50 stands for zero in the data rows.
Here are some numbered points:
Array([60, 61, 57, 56, 55, 48, 50, 53, 53, 55, 59, 63, 64, 63, 65, 63, 59, 60, 54, 51, 48, 46, 45, 50]) 0
Array([48, 48, 45, 46, 49, 47, 50, 48, 48, 46, 45, 48, 52, 54, 56, 55, 54, 53, 51, 52, 55, 59, 63, 63]) 1
Array([48, 47, 46, 46, 49, 50, 50, 48, 44, 41, 42, 46, 50, 56, 60, 58, 55, 50, 48, 49, 52, 60, 66, 71]) 2
Array([66, 66, 66, 64, 64, 60, 59, 60, 58, 59, 59, 61, 63, 63, 62, 63, 59, 62, 56, 53, 49, 46, 46, 47]) 3
Array([33, 29, 19, 8, 0, 0, 0, 0, 8, 22, 41, 55, 65, 75, 81, 82, 83, 77, 69, 60, 51, 44, 41, 45]) 4
Array([46, 50, 53, 57, 64, 66, 70, 71, 65, 55, 47, 38, 30, 25, 26, 36, 44, 60, 71, 81, 86, 86, 85, 76]) 5
Array([44, 44, 42, 47, 51, 53, 53, 54, 50, 46, 43, 44, 44, 47, 51, 50, 54, 54, 58, 64, 70, 75, 79, 80]) 6
Array([77, 84, 88, 88, 87, 83, 77, 72, 65, 58, 50, 43, 36, 33, 35, 37, 45, 51, 57, 61, 62, 64, 63, 64]) 7
Array([41, 38, 38, 39, 43, 45, 46, 44, 41, 39, 39, 42, 46, 52, 56, 55, 55, 53, 53, 56, 61, 69, 75, 78]) 8
Array([41, 42, 40, 42, 45, 48, 48, 44, 42, 38, 40, 44, 46, 52, 56, 55, 54, 50, 49, 51, 56, 63, 69, 74]) 9
Array([47, 46, 42, 45, 47, 51, 49, 44, 43, 41, 43, 50, 52, 61, 62, 62, 56, 51, 45, 45, 49, 55, 62, 66]) 10
Array([49, 49, 50, 51, 54, 56, 56, 54, 51, 48, 48, 48, 50, 53, 56, 56, 55, 54, 55, 57, 61, 4, 4, 5]) 11
Array([37, 36, 32, 30, 24, 23, 21, 26, 30, 42, 46, 52, 50, 50, 56, 53, 58, 62, 58, 57, 53, 54, 52, 53]) 12
Array([81, 88, 94, 96, 97, 96, 96, 99, 99, 99, 91, 76, 57, 40, 34, 34, 44, 54, 60, 55, 48, 35, 4, 5]) 13
Array([70, 74, 78, 79, 81, 81, 81, 85, 85, 84, 78, 68, 56, 45, 41, 41, 47, 54, 57, 54, 50, 42, 22, 23]) 14
Array([49, 49, 48, 48, 49, 48, 48, 47, 47, 46, 47, 48, 48, 49, 52, 0, 0, 1, 2, 2, 2, 4, 4, 5]) 15
Array([50, 44, 44, 50, 43, 46, 42, 42, 39, 43, 42, 45, 50, 60, 59, 53, 52, 59, 53, 55, 52, 56, 63, 65]) 16
Array([48, 48, 48, 48, 49, 50, 51, 50, 49, 48, 48, 49, 51, 53, 56, 55, 55, 54, 54, 55, 57, 61, 64, 65]) 17
Array([48, 46, 45, 46, 48, 48, 48, 47, 45, 43, 44, 48, 51, 56, 60, 58, 57, 54, 52, 38, 41, 47, 51, 52]) 18
Array([52, 51, 49, 48, 47, 47, 46, 43, 42, 41, 44, 48, 54, 61, 63, 61, 57, 50, 44, 42, 43, 50, 54, 61]) 19
Array([51, 50, 48, 47, 48, 49, 48, 47, 46, 44, 46, 49, 53, 0, 0, 0, 0, 1, 2, 2, 2, 4, 4, 5]) 20
Array([44, 44, 48, 54, 58, 61, 65, 65, 61, 56, 51, 44, 40, 39, 41, 42, 50, 59, 67, 77, 80, 84, 84, 80]) 21
Array([46, 43, 42, 40, 41, 42, 43, 42, 39, 40, 42, 44, 48, 55, 57, 56, 55, 51, 50, 50, 50, 60, 63, 71]) 22
Array([47, 46, 45, 45, 48, 49, 49, 47, 44, 42, 43, 45, 48, 51, 54, 53, 50, 46, 45, 46, 49, 57, 63, 67]) 23
Array([47, 47, 46, 47, 50, 54, 54, 52, 49, 48, 47, 45, 47, 49, 52, 51, 15, 17, 20, 22, 23, 23, 24, 24]) 24
Array([45, 42, 44, 44, 47, 50, 49, 50, 45, 44, 40, 41, 46, 52, 50, 52, 51, 49, 50, 52, 56, 65, 68, 73]) 25
Array([44, 38, 41, 42, 55, 56, 65, 60, 59, 50, 44, 44, 43, 43, 42, 46, 47, 50, 53, 62, 66, 69, 80, 75]) 26
Array([50, 59, 62, 60, 51, 44, 42, 48, 56, 64, 61, 51, 40, 28, 27, 37, 53, 72, 84, 85, 75, 62, 50, 43]) 27
Array([49, 49, 49, 50, 52, 53, 54, 53, 51, 49, 49, 49, 49, 51, 52, 53, 53, 52, 53, 54, 55, 59, 60, 62]) 28
Array([42, 41, 40, 37, 38, 40, 47, 58, 70, 80, 85, 86, 81, 75, 70, 66, 66, 65, 61, 55, 48, 39, 33, 29]) 29
Array([48, 46, 45, 43, 41, 41, 40, 41, 43, 45, 49, 49, 51, 51, 53, 55, 54, 53, 54, 53, 53, 54, 54, 56]) 30
Which three points above are nearest to each new point, looking only along the 3 directions in which the numbered points spread most? Their numbers follow each, nearest first.
Array([24, 22, 19, 16, 15, 14, 17, 22, 29, 35, 41, 45, 47, 50, 54, 57, 62, 66, 69, 71, 71, 73, 74, 74]) 12 8 22
Array([51, 50, 47, 40, 28, 19, 15, 17, 23, 35, 46, 51, 57, 60, 62, 60, 60, 57, 52, 46, 36, 33, 35, 42]) 12 18 19
Array([34, 34, 29, 25, 18, 17, 18, 25, 40, 50, 60, 57, 52, 51, 50, 55, 60, 64, 67, 65, 64, 56, 51, 50]) 12 30 22
Array([35, 27, 26, 35, 35, 43, 44, 47, 42, 39, 37, 38, 47, 53, 54, 54, 54, 55, 51, 58, 65, 73, 74, 83]) 8 9 22
Array([69, 74, 74, 71, 66, 62, 60, 62, 65, 68, 69, 67, 63, 59, 58, 58, 60, 61, 59, 54, 45, 40, 35, 20]) 3 0 11
Array([49, 54, 59, 65, 71, 74, 74, 77, 68, 62, 51, 45, 34, 30, 33, 34, 48, 62, 73, 85, 92, 91, 91, 81]) 5 21 7
Array([56, 56, 55, 53, 53, 51, 51, 50, 50, 51, 53, 55, 57, 59, 61, 60, 58, 55, 53, 51, 48, 50, 50, 53]) 0 18 28
Array([32, 28, 18, 7, 0, 0, 0, 1, 24, 42, 64, 68, 67, 70, 69, 70, 68, 63, 58, 46, 40, 30, 26, 29]) 4 12 19
Array([66, 68, 66, 63, 59, 55, 54, 55, 58, 60, 61, 60, 57, 56, 58, 60, 66, 69, 69, 64, 55, 46, 37, 31]) 3 0 27
Array([75, 78, 82, 81, 80, 81, 82, 84, 85, 85, 82, 72, 64, 55, 52, 53, 56, 62, 65, 62, 54, 44, 35, 27]) 14 13 3
Array([46, 44, 44, 45, 48, 51, 51, 48, 45, 41, 40, 41, 47, 50, 39, 40, 38, 38, 38, 40, 44, 48, 51, 54]) 23 18 19
Array([57, 58, 59, 59, 59, 60, 62, 61, 61, 60, 57, 53, 51, 49, 51, 51, 54, 56, 58, 59, 58, 58, 57, 55]) 27 3 28
Array([47, 54, 58, 66, 74, 79, 81, 84, 74, 65, 50, 39, 24, 18, 22, 26, 46, 63, 81, 99, 99, 99, 99, 90]) 5 21 7
Array([56, 61, 63, 62, 60, 59, 58, 62, 63, 65, 61, 56, 50, 45, 44, 48, 56, 65, 71, 72, 68, 64, 58, 55]) 27 3 28
Array([37, 29, 27, 29, 27, 32, 32, 33, 33, 35, 38, 46, 51, 60, 63, 60, 56, 50, 48, 50, 52, 65, 72, 75]) 12 22 8
Array([46, 49, 51, 54, 56, 55, 56, 56, 53, 50, 47, 41, 38, 38, 43, 50, 60, 70, 80, 87, 92, 94, 92, 90]) 21 5 6
Array([47, 46, 47, 50, 54, 56, 58, 59, 57, 55, 53, 52, 53, 54, 57, 59, 60, 62, 66, 71, 74, 80, 82, 5]) 27 28 17
Array([25, 12, 7, 10, 20, 29, 35, 35, 31, 28, 31, 38, 49, 58, 63, 56, 46, 34, 28, 31, 40, 54, 65, 68]) 12 22 9
Array([50, 55, 57, 55, 52, 50, 49, 53, 56, 59, 56, 51, 46, 42, 41, 48, 58, 69, 77, 79, 76, 72, 66, 64]) 27 21 6
Array([69, 74, 76, 77, 77, 74, 70, 66, 61, 55, 49, 44, 40, 38, 40, 41, 47, 52, 56, 59, 60, 63, 63, 47]) 7 27 3
Array([34, 30, 24, 17, 15, 14, 18, 21, 28, 38, 48, 52, 58, 60, 61, 57, 53, 49, 42, 39, 35, 36, 36, 42]) 12 19 18
Array([46, 46, 46, 47, 47, 46, 45, 43, 41, 41, 39, 39, 41, 45, 40, 42, 43, 44, 43, 2, 2, 4, 4, 5]) 24 15 11
Array([47, 48, 43, 31, 19, 9, 6, 12, 25, 39, 50, 56, 57, 56, 55, 54, 54, 53, 47, 38, 27, 20, 20, 29]) 12 18 19
Array([42, 42, 35, 38, 26, 25, 21, 19, 29, 43, 48, 57, 61, 64, 60, 64, 63, 18, 14, 9, 2, 0, 0, 3]) 24 15 11
Array([29, 23, 15, 9, 7, 5, 7, 11, 16, 25, 37, 51, 63, 72, 78, 75, 68, 59, 49, 43, 41, 43, 48, 55]) 4 12 22
Array([43, 42, 41, 41, 43, 44, 43, 43, 41, 41, 41, 43, 46, 49, 54, 54, 54, 54, 19, 22, 25, 28, 30, 31]) 24 18 19
Array([61, 63, 63, 62, 62, 59, 59, 60, 60, 60, 60, 58, 58, 56, 58, 57, 57, 56, 55, 52, 50, 48, 46, 46]) 3 0 27
Array([57, 55, 59, 59, 66, 65, 70, 66, 66, 59, 54, 51, 48, 45, 44, 47, 50, 54, 57, 62, 61, 60, 65, 55]) 27 28 3
Array([34, 42, 33, 36, 37, 42, 40, 31, 32, 26, 41, 45, 41, 58, 58, 60, 59, 49, 48, 48, 57, 58, 62, 73]) 22 9 8
Array([54, 54, 53, 50, 48, 47, 46, 47, 50, 52, 56, 58, 59, 60, 61, 59, 58, 56, 52, 14, 10, 8, 6, 5]) 11 24 29
Array([54, 55, 53, 48, 45, 42, 43, 48, 55, 60, 65, 66, 63, 60, 58, 58, 57, 55, 52, 45, 37, 31, 27, 22]) 11 0 29
Array([39, 39, 39, 41, 39, 40, 40, 38, 39, 39, 40, 38, 38, 36, 36, 41, 15, 16, 17, 17, 17, 19, 22, 24]) 24 15 20
Array([82, 85, 89, 91, 89, 85, 83, 81, 75, 70, 63, 59, 52, 47, 47, 47, 48, 50, 52, 52, 48, 45, 41, 40]) 14 7 13
Array([41, 38, 36, 35, 34, 36, 36, 35, 36, 36, 40, 45, 48, 55, 57, 55, 54, 51, 49, 50, 51, 58, 63, 67]) 22 9 16
Array([66, 71, 67, 49, 29, 13, 8, 16, 32, 50, 63, 66, 63, 56, 52, 53, 0, 1, 2, 2, 2, 4, 4, 5]) 15 24 20
Array([34, 33, 35, 43, 46, 55, 55, 53, 48, 42, 34, 28, 23, 27, 6, 8, 12, 17, 22, 25, 26, 28, 28, 27]) 24 20 15
Array([42, 33, 33, 38, 39, 43, 43, 40, 37, 36, 34, 41, 48, 54, 61, 59, 53, 47, 46, 50, 56, 71, 80, 84]) 8 9 22
Array([33, 25, 22, 22, 10, 12, 10, 16, 23, 40, 44, 53, 53, 52, 61, 58, 61, 64, 61, 58, 51, 53, 38, 38]) 12 4 22
Array([36, 31, 24, 16, 11, 8, 8, 12, 19, 29, 42, 54, 61, 69, 73, 74, 74, 69, 64, 57, 53, 49, 48, 51]) 4 12 22
Array([58, 57, 58, 55, 50, 47, 43, 43, 48, 49, 56, 57, 57, 59, 61, 63, 63, 61, 59, 54, 54, 50, 50, 51]) 0 18 30
Array([59, 61, 57, 56, 54, 50, 49, 51, 55, 56, 60, 62, 64, 63, 65, 63, 63, 59, 43, 39, 34, 31, 29, 29]) 11 0 29
Array([37, 32, 30, 26, 28, 28, 28, 25, 26, 28, 32, 40, 49, 55, 61, 58, 52, 47, 43, 40, 42, 50, 58, 64]) 12 22 10
Array([57, 58, 56, 54, 53, 51, 50, 52, 53, 55, 58, 59, 61, 61, 64, 63, 62, 60, 58, 54, 50, 49, 47, 47]) 0 3 18
Array([46, 48, 55, 66, 75, 82, 85, 82, 73, 61, 46, 34, 24, 19, 22, 28, 39, 53, 70, 85, 96, 99, 99, 98]) 5 21 7
Array([49, 58, 68, 74, 79, 83, 86, 87, 84, 76, 60, 40, 21, 10, 12, 25, 50, 79, 99, 99, 99, 99, 99, 98]) 5 21 7
Array([31, 30, 28, 27, 27, 28, 30, 32, 36, 39, 43, 45, 47, 49, 52, 55, 59, 48, 50, 52, 52, 54, 54, 54]) 12 22 10
Array([70, 73, 71, 67, 61, 56, 54, 57, 61, 65, 66, 64, 59, 56, 59, 62, 69, 75, 75, 68, 56, 42, 29, 20]) 3 0 29
Array([87, 96, 97, 91, 82, 73, 67, 67, 71, 74, 74, 69, 64, 56, 55, 61, 68, 74, 71, 66, 49, 4, 4, 5]) 14 13 3
Array([47, 48, 44, 35, 27, 26, 25, 35, 46, 56, 66, 68, 62, 66, 56, 51, 56, 56, 51, 45, 30, 22, 17, 15]) 11 29 18
Array([44, 42, 46, 47, 51, 53, 54, 53, 50, 46, 43, 42, 39, 43, 47, 48, 12, 20, 27, 33, 36, 38, 37, 34]) 24 18 23
Array([42, 48, 56, 65, 73, 78, 81, 79, 74, 64, 51, 36, 23, 15, 17, 26, 44, 63, 81, 97, 99, 99, 99, 90]) 5 21 7
Array([44, 42, 44, 42, 47, 50, 48, 51, 45, 44, 38, 39, 45, 51, 48, 51, 51, 49, 50, 53, 56, 67, 69, 74]) 25 9 2
Array([76, 75, 66, 52, 38, 26, 23, 26, 38, 52, 68, 79, 86, 91, 93, 88, 81, 70, 55, 38, 22, 12, 7, 11]) 29 11 0
Array([40, 40, 39, 41, 45, 46, 47, 47, 45, 42, 41, 41, 42, 44, 48, 50, 53, 58, 62, 69, 75, 81, 86, 88]) 6 8 26
Array([44, 40, 40, 38, 37, 37, 38, 38, 39, 42, 44, 48, 52, 54, 56, 54, 53, 49, 49, 48, 50, 60, 65, 71]) 22 16 9
Array([34, 34, 32, 25, 22, 15, 12, 15, 18, 25, 32, 37, 48, 49, 57, 57, 55, 54, 49, 43, 43, 43, 50, 54]) 12 22 30
Array([54, 54, 53, 52, 52, 51, 52, 51, 52, 53, 54, 56, 56, 58, 61, 61, 61, 60, 57, 54, 49, 48, 44, 42]) 0 3 18
